All groups share one centre, and each spreads out both ways along 2 directions of its own. There are 2 groups. The first row asked about is in group 0, and each new group gets the next number.
The rows in order, each followed by its group:
[-0.29 -1.60 -1.07 1.80 0.42 0.20 1.11 1.11] -> 0
[-0.83 0.55 -0.09 -0.59 -0.10 -0.04 -0.14 -0.85] -> 0
[-0.09 -1.42 -2.26 0.36 -0.52 -0.71 1.00 1.26] -> 1
[-0.91 -0.49 0.04 0.23 -0.39 -0.14 0.53 -0.06] -> 0
[-0.13 -0.32 -0.62 -0.06 0.13 0.18 0.12 0.13] -> 0
[-0.23 0.09 0.35 -0.17 0.39 -0.07 -0.37 -0.14] -> 0
[-2.56 -0.85 0.18 1.24 -1.13 -0.18 1.25 0.19] -> 0
[-2.84 -1.13 0.99 0.51 -1.38 -0.90 1.59 0.05] -> 0
[0.41 -0.32 -0.69 -0.36 1.49 0.44 -0.13 -0.46] -> 1
[0.24 -0.68 -0.67 0.54 -1.21 -0.54 0.94 0.64] -> 1
[-1.10 0.23 2.36 0.07 -0.64 -0.38 -0.24 -0.07] -> 1
[-0.62 -0.07 1.51 0.52 -1.25 -0.58 -0.12 0.73] -> 1
[0.45 0.12 -0.28 -0.06 1.60 0.99 -0.34 -0.79] -> 1
[0.37 0.53 0.14 -0.51 1.84 1.46 -0.27 -1.81] -> 1
[0.73 -0.55 -0.69 0.13 0.27 0.08 0.02 -0.16] -> 1
[2.47 1.24 -0.30 -0.27 1.47 0.65 -1.27 -0.40] -> 0
[1.10 -1.54 -3.88 0.56 0.29 -0.33 0.85 0.27] -> 1
[2.13 0.68 -0.63 -0.41 1.77 -0.14 -0.40 0.10] -> 0
[0.31 1.66 1.07 -0.83 -0.22 0.27 -0.93 -0.42] -> 0
[1.26 0.75 0.13 -0.79 0.66 0.33 -0.65 -0.05] -> 0
[1.14 0.78 0.07 -0.65 0.78 0.36 -0.84 -0.14] -> 0
[-0.06 -0.80 -0.58 1.12 -2.00 -1.32 0.71 1.79] -> 1
[0.31 -0.45 -0.28 0.12 0.69 0.39 -0.08 0.38] -> 0
[-0.49 -0.03 1.14 0.39 -1.76 -0.06 0.12 0.67] -> 1
[-1.88 -1.67 -0.42 0.97 -0.66 -0.07 1.58 0.34] -> 0
[2.00 0.34 -0.05 -0.49 1.00 0.35 -1.34 -0.20] -> 0
[2.74 1.43 0.26 -1.98 0.92 0.05 -1.21 -0.85] -> 0
[0.82 1.25 0.81 -1.47 -0.08 -0.04 -1.05 -0.49] -> 0
[1.73 0.33 -0.91 -0.94 0.54 0.44 -0.39 0.21] -> 0
[-2.59 -1.39 -0.20 1.38 -1.26 -0.07 1.78 0.78] -> 0
[-0.26 1.52 0.45 -1.04 -0.19 -0.34 -0.34 -0.42] -> 0
[-0.15 -0.33 -0.97 0.54 -0.02 0.39 0.40 0.57] -> 0
[-0.39 -0.73 -1.77 1.02 0.95 -0.03 0.03 0.38] -> 0
[-0.17 0.77 1.32 -0.22 1.21 0.74 -0.33 -1.01] -> 1
[3.42 2.25 0.26 -2.02 1.32 0.41 -2.19 -0.42] -> 0
[-2.22 -2.44 -0.52 1.69 -0.79 0.14 2.17 0.73] -> 0
[1.09 1.25 0.58 -1.18 0.34 0.26 -1.12 -0.84] -> 0
[0.32 -0.01 -0.08 -0.17 -0.24 -0.12 0.03 0.20] -> 0
[-0.91 -0.37 0.84 1.10 -2.48 -1.04 0.03 1.04] -> 1
[-2.69 -1.15 -0.36 1.28 -1.38 -1.05 1.49 0.62] -> 0
[-0.84 1.03 2.28 -0.01 -0.25 0.27 -0.57 -0.69] -> 1
[0.69 0.32 0.04 -0.36 0.29 0.05 -0.64 0.28] -> 0
[2.55 1.86 -0.44 -1.69 0.78 0.34 -1.49 -0.71] -> 0
[-0.51 0.16 1.40 -0.11 0.81 0.55 -0.50 -1.03] -> 1
[-3.51 -0.78 1.52 0.83 -2.03 -1.19 1.20 -0.47] -> 0
